First come named turns, each shown by rows before and after it. For each pair of rows after them, which turns, in which order, take the first row to the second? The first pair is done for you.
turn W:
[ 11  12  20  28  11 -10 -14  11  11  20 -12   2   6  13  10 -27  15   8
  -3   4  -5   7   9  40 -44   2 -16  -4 -40 -11 -21  28  -3  30] -> [  9  13  16  15  29   7 -14  13  30   2   7  -9 -15  32 -11  -1   1  42
 -16  -9  11  29  12  34 -25   2 -17  -8 -23  11  -4  32   0  27]
[-32 -25  -6 -22   0 -35 -11  -4 -72  -6 -20  21  22  28  18  -9  34   5
   7  16 -29 -23  34  12  32   1   4 -38   4   9  11   7 -26  37] -> [-31 -15 -13 -38   7 -23  -8  -8 -60 -19  -9  15   2  42   1  11  21  27
  -5   3 -17  -8  34  14  43   3   4 -43  19  19  24  13 -22  36]
[-24 -26 -28  51  -7  25  11  10 -26  23  34  25  -6  11   1 -23 -29  -2
 -24  20   1 -22 -16  21 -51  27  20  56  14 -62 -18  14 -14 -19] -> [-31 -20 -36  42  11  38  13  10 -17  12  48   3 -30  35 -24   1 -41  21
 -44   4  12   3  -5  23 -32  29  18  50  29 -41  -9  16 -11 -21]
[  5  -6  -5  23  -6   7  33  -3  18  21  13   0   1  -1 -10  -7 -32  14
 -18  -2   8 -12 -15  37 -27  12  -3  26  10 -49   8  26  22 -14] -> [  1 -11  -8  24  -2   9  29 -10  16  23  15  -1   2  -2 -11  -4 -30  12
 -18  -1   8 -11 -16  41 -29  10   1  32   6 -48   6  24  26 -13]
turn M:
[ -2  10 -19  -8  28  17  -7   3  11  12  30 -13 -32  35 -21  13 -24  39
 -26 -27   3  43  14  14  30   6  -8  -8  14  11  15  16  10   4] -> [  2  -9 -29  30   8  14   1   6 -10  29  28   0 -15  29 -10 -11 -36   5
 -10 -12 -26  31   5  33   6  10 -23   3  13 -36   8  25  20 -11]
[-50   8   9 -15  11  33 -17  12  13  10  39 -46 -17  32 -29   4 -14  46
 -40 -25  19  26  30  -6  -4   6  41  -2 -26   8   5  12 -20 -22] -> [-42 -16  -6  21 -15  41   6  14   9  10  54 -32  -8  19 -20  -1 -59  26
 -19  -4   4  22  15  15 -25  15  22   5  -1 -45   4  23 -21 -42]
[ 15   8 -10 -27  -8 -15   1  10  24 -11  10   1  -8 -64  -7  14  -6   9
   3 -16  28 -40   4 -18 -39  20  21   4  -3  32 -16 -19 -26   9] -> [ 16   1 -16  -3 -29 -13  10  11  14  -3  14   3   2 -63   1   6 -22  -7
  12   1  16 -46  -7  -5 -50  25  10  13   0   2 -17 -13 -21  -4]
turn G:
[ -3  -7  -8 -15 -10  -8  29  -5 -13 -12 -27   3  29 -48  25 -16 -15 -16
  43   1  -2   7 -30 -51   4 -23 -29  -4   7  11 -29 -20   7 -23] -> [-34  -2   3 -17  -8  18  17   2   1 -13   7 -32  19 -27  -6  -7 -30  15
  25 -15  10  27 -17 -52  -4 -30 -13  -5  -5  18 -33 -18  -2 -47]
[ 11  30 -22 -12  17  -4  10   6  14 -20  30  -5  -5  -3  -7  10  25  39
  -5 -11  21 -15  12  -1  15 -12  36  -2 -17  34 -14 -15   6  -3] -> [ 31  25 -28 -10  12 -23  21   3   8 -19  10  21  11 -20   8   3  33  23
   7  -2  16 -33   0   2  15  -2  27  -1 -15  26 -18 -15  15  16]
[-10  -3   3 -15  -1   0   1   0   7 -16  11  -6 -13   4  -8  10 -17  14
   4  -6   1  11   1  -7   8   1   1  -2  17  12   7 -11  -3  -5] -> [ -5   2   3   2  -3   2  15  -3  20  -8   6   0   2   1  -3  -6  -4  18
  -9  -4  11 -17  -2  10 -10   4   9  13   6   0  -2  -5 -11  -4]

Between the rows of a pair lie 2 to 3 turns.
[  9  15   3 -29  35 -23 -25  -3 -15  25 -34  15  12   3  17 -15  53  -2
 -23 -28  10 -10  14   2  20  16  21 -10 -35  35  -4  -2   9  44] -> [ -5 -21 -25  -2 -13   4 -15   8 -43   8   8  -1   1   9   0  12 -48 -30
  12   5 -43  49   2   5   8  12 -27 -37  19 -19  10  10  29 -12]	M, M, G
[ -1 -20  -7   3 -41  -4  18   9  -5 -19  -3   2  12 -35   8  -7  -6 -20
  33  11  -9 -18  -5 -18 -25 -16  -5  -2   8 -17 -16 -15 -10 -26] -> [-17 -16  -7  13 -43   5  17   5   2 -19  14 -10  11 -22 -10  -8 -17  -4
  19   5   0 -12   2 -18 -33 -21   8   6   5 -11 -18 -10 -16 -39]	G, G
[-35   8  13  21  -8  13 -33   8 -11  35 -22   5  -3  42 -10 -52  34   4
  -8   8   6 -16 -18   0 -37  35  18  18  -9  -7 -23  -9   9  15] -> [  6  12   4   9   9   0 -14   2   6  22 -43  33  -7  35  -5 -30  32  15
  -9  -1  25 -39 -30  17 -17  43   1  19  16   5  -9 -12  16  42]	W, G
[ 55   8 -12 -19  10 -28  10   4  12 -27 -36  28   9 -22   7  15  26  -8
  17  18  13 -25  -6   2  42  -2  -7 -11   8   3  13  -7  -1  37] -> [ -4  -5 -21  33 -26  18  12  19  11  -4  31 -20   1  14 -23   8 -50  -6
  11  31 -14   8   0  18   2  -3  -1   1   8 -59  -2  19  -7 -33]	G, M, G
[-28 -14 -10  28   3 -18   3  22 -25   9  41 -28  22  10 -16 -25 -18 -15
  13   3 -13  12  12  14 -19   3  -6   2   1 -39 -17  13 -29 -34] -> [ 20 -26 -15  -1   3 -43  13   8 -36 -11   2   7  20  -8  -6   9 -21 -32
  38   7 -16  12  -5   4  22   5 -45 -17  38 -15   9   3  -6  -1]	W, G, G
[ 21  -9   8   1  -8 -15  -4   7 -42  14 -28  25  12 -32  41  -9  10 -49
 -14  -6  -7 -32  15 -15  15   5 -25 -19 -14  22   5 -16  -1  33] -> [-29 -14   2  17 -24  18 -12  18 -52  20  19 -18   0  -5   8 -11 -34 -44
 -14  -6 -31  16  29 -19  -2   3 -27 -29 -11  -1   0  -5  -2 -12]	G, M, M
[ -5   5   3 -18  15   8   7   4  33 -10   3 -10 -14   3  -9  20   9  28
 -19  -6  16 -11   7   4  -5 -15  22   6 -10  14   9  -6  -6   0] -> [ 11  -4   1 -34   8  -4   1  -1   7 -14 -19   1 -12   0  -3  27  12   4
   2   6  -4   6   2  -7  17 -15  -1  -4   2  25  23 -11   7  14]	G, G
[ -5  10  -5 -13  15 -11  -5   1  21  -6  -8   2 -15  -5  -5  15  13  17
  -2  -6  13  -4  -5  -2  11  15   6   9  -3  24  13  -9  -4   5] -> [  2  -6  -2  10  -6 -18   3   5  13   6 -15  17   2 -23   7  -2   1 -13
  19   8   2 -31 -16  10  -4  15  -3  13  -5  -3   2  -7  -9   0]	W, M, M
[-42   9 -12   2   7   9 -32  11  -9  55  14 -18 -12  20  -8 -15  13   0
 -13 -10  -7  14  12  -4  -5   0   5  -1 -33  -4  -3   2  12 -16] -> [ -9   1 -26  10   4  19   5   1  15  34  18  -4 -16  24 -11  10 -34  18
 -20  -2   6   9  -8  26   0   5 -11  10  16 -28  10  14  15 -17]	G, W, M
[ -5  -2   4 -19 -25   9  23 -10   6 -27   2  10  11 -22  19  26 -13 -14
  31  19  -3  -5   5 -50  -8  -7   0 -39   9  28  10  -5  -5 -28] -> [ -1   6   7   3 -20   5  38 -13  24 -15 -10  17  18 -30  24   8  -5 -16
  20  24  11 -41  -2 -32 -21  -5  12 -16   0  13   1  -1 -12 -24]	G, G
